The same turns and mirrors carry the whole set onto itself and the rows of a family onto each other. Which other rows belong to the same family as each row named below? List them in the order they appear above.
These 18 rows form 3 families of 6 rows each.
ropeb: [  4   8   1   7  14   5  11   0  11   5  -4  10  -7   5   9 -31  15  -3
  23   8   2  19  -6 -13  -8   3   6   5  11  20  -3  -8  -6   3   2   3
   4  -1 -12]
banok: [  2  14 -10  13  13   1  11  -7  17   5  -7  10  -6   5   6 -31  12  10
  18   2   3  14 -11 -16  -8   1   4  -3  14  12  -6 -10   0   6   7   2
  -1   2 -10]
Soz: [ -9   8  -4   6  -2  -3  11   1  -4  -7   8  -6   6  -1  -8  23  -5  11
 -11 -11   2 -12 -11  14   5   8  -8  -3   5 -33   2  -5  -4  -3 -14  -2
   0  -1   6]
Vuse: [ 13 -13  -4  -4  11  -5 -22 -10  12   0 -10  -2  -3   8   7 -20   5  -6
   7   6  -5   1  10   1  -9 -11   6  -8  -3  14  12  13   6  15  19  -8
   2  -7  10]
pudu: [ -8  16   3  19 -13   4  14  -5   0   2  -4   6   0 -11  -5   1  -1   4
  -8  -5   6 -14  -1 -10   2  17   0  -4   9  -1 -14 -12  -3 -13 -14  15
   0  12 -23]
Sor: [ -5  15   0  12 -11  11  11   2  -1   2  -4   1  -3 -13   4   1  11  -2
   2   3   4 -16  -5 -11   1  19  -1   1   5  -1 -11 -14  -7 -13 -18  13
   9  20 -21]
gune: [ -6  11  14  13 -12   8  15   2  -6   1  -2   7   0 -11  -2   0   2  -9
  -2   2   5  -9   4  -8   1  20   1   4   5   6 -11  -9  -8 -17 -19  16
   5   9 -24]
Nep: [  1  10   4  13  12  -2  14  -8  11   5  -4  16  -3   7   0 -31   4   3
  14   0   3  21  -1 -11  -6   1   6   0  15  20  -5  -5  -1   2   6   3
  -6  -8 -14]
mur: [ -8   0  17  -1  -2  -1  14   8 -14  -8  12  -1   7   2  -8  22  -8  -7
  -8  -5   0  -2   0  18   5  11  -5   7   2 -21   5   0 -10 -10 -20   0
   2 -12   1]
ger: [  8 -15   4  -5 -12   0 -17   0  -5  -5  -5 -13   1  -6  -2  13   0 -15
 -12  -2  -4 -28   9   8  -2   7   4 -12 -13  -5   0   7   8  -8  -7  12
  -1   8  -2]
nof: [ 13 -13  -4  -2  11  -6 -21 -10  13   0 -10  -2  -2   8   5 -20   4  -4
   6   5  -5   1  10   1  -8 -12   6 -10  -3  13  11  13   7  15  20  -8
   1  -7  10]
Sur: [ -2  -1   6  -4  21  -1   9   6   1  -3   8   4   0  13   7  -8   7  -3
  17   9  -1  23  -3  11  -3  -4  -3  13   7  -3  17   4 -14  12   0 -18
  12 -19  13]
nov: [ -3   7 -14   1  20  -3   5   1  11  -2   4  -1  -1  12   8  -7   9  14
  15   3  -1  13 -15   6  -4  -7  -6   4  10 -16  14  -2  -8  18   6 -20
   9  -9  18]
sibel: [ -5   4   2   7  18 -10  11  -6   5  -3   6   9   4  14  -4  -8  -6  11
   4  -5   0  21  -2  11  -1  -8  -3   3  13  -8  13   4  -7  14   8 -18
  -1 -24  12]
Buset: [  8 -13   2  -4 -13   0 -18  -1  -3  -4  -6 -14   0  -6  -2  13   0 -13
 -12  -2  -4 -29   8   7  -2   7   3 -13 -13  -7   0   7   9  -8  -7  11
  -1   9  -2]
robu: [ -6   3   0  -5   0   6   9  14  -9  -6  10 -11   1  -1   4  22   9  -5
   3   2   0  -9 -13  13   2  12  -8   8  -2 -28   6  -5 -12  -6 -22  -3
  12   4   7]
zuli: [ 13 -14  -2  -3  11  -6 -21 -10  12   0 -10  -1  -2   8   5 -20   4  -6
   6   5  -6   1  11   2  -9 -12   6  -9  -3  15  11  14   6  15  19  -8
   1  -8   9]
Bib: [  8 -14   4  -3 -13  -1 -18  -2  -4  -5  -6 -13   2  -6  -4  12  -1 -13
 -13  -3  -4 -28   9   8  -2   6   4 -13 -12  -6  -1   7   9  -8  -6  11
  -2   8  -2]

Which other rows belong to the same family as pudu? ropeb, banok, Sor, gune, Nep
Which other rows belong to the same family as zuli? Vuse, ger, nof, Buset, Bib

The same turns and mirrors carry the whole set onto itself and the rows of a family onto each other. Which other rows belong to the same family as each row named below? List them in the order they appear above.
These 28 rows form 7 families of 4 rows each.
gosol: [-10   3  11   9  26  12 -10  -8 -21   0 -11 -20  -9]
nibi: [ -1   6 -14  22  -7   7  13  16 -10 -14 -12   4  -3]
Viv: [ -8  12   9 -11  20  -7 -19   1 -13  -4   3 -14  -1]
Kuzo: [  0   2 -20   8 -10   8  -5  21  10  -4  -2 -10  -8]
Misof: [ -5   5  14  12  21   9 -10  -8 -24  -1 -15 -19  -5]
Reve: [ -3  17   8  -6  24   2 -17  -2 -14   1   7 -13   3]
lef: [ -1   4 -15   5 -14   5  -1  22   7  -4   4 -10 -14]
rofe: [ -9  15   9  -4  21  -3 -18  -5 -16  -6   4 -12   3]
Nusa: [ -3  12   6  -7  25   2 -18   0 -14 -12   8 -10   6]
guf: [ -4   6  13  11  22   5  -7 -14 -20   1  -9 -18 -10]
gufu: [  5   5 -10  19 -11   5  14  15 -11 -12 -11   2  -2]
sitok: [  3   3 -14   9 -16  11   2  22   6  -2  -1 -13  -9]
Kif: [ -2   5  -8  17  -6   6  18  17  -8 -21  -5   1  -4]
Tav: [ -7   4  12   9  25   8  -3  -9 -23   0 -10 -23 -10]
dif: [ -6  14   4 -10  20  -4 -19  -6 -18  -6   5 -13  -4]
tarof: [ -4   2 -17   8 -17   8   2  16   9  -7   0 -14  -5]
likat: [  3   3 -18   3 -14   8  -3  22   5  -5  -5 -10 -11]
miruk: [ -6  13  13   6  26  13  -6  -6 -20   3 -10 -16  -8]
mal: [  1   3 -16  12 -11   6   1  24   9  -3  -1 -14 -10]
nerop: [ -8   6 -13  16 -13  10  16  13  -8 -16 -10  -2  -4]
rok: [-12   9  13   7  22   9 -12 -10 -16   2 -11 -19 -10]
mep: [  1   4 -11  23 -13  12  12  13 -15 -13  -6   0  -5]
pif: [  0   7 -15  20  -8   9  12  20 -13 -18  -7  -1  -4]
til: [ -6  11   5  -9  23  -4 -16  -1 -17  -6   9 -18   1]
Gim: [  0   8 -11  15 -13   9  15  20 -12 -14  -5   1  -3]
tig: [ -6   4  16  10  28  10  -4  -5 -11   0 -12 -17 -12]
Varu: [  2  -2 -15   8 -10  14  -3  18  11 -10   0 -16  -9]
duv: [-10   9   7  -6  24  -6 -16  -1 -15  -5   8 -12   3]

Which other rows belong to the same family as guf? gufu, dif, likat
Which other rows belong to the same family as mal? gosol, pif, duv
Which other rows belong to the same family as miruk? Reve, tarof, nerop
Which other rows belong to the same family as Kif? Nusa, tig, Varu
Which other rows belong to the same family as Gim? rofe, sitok, rok

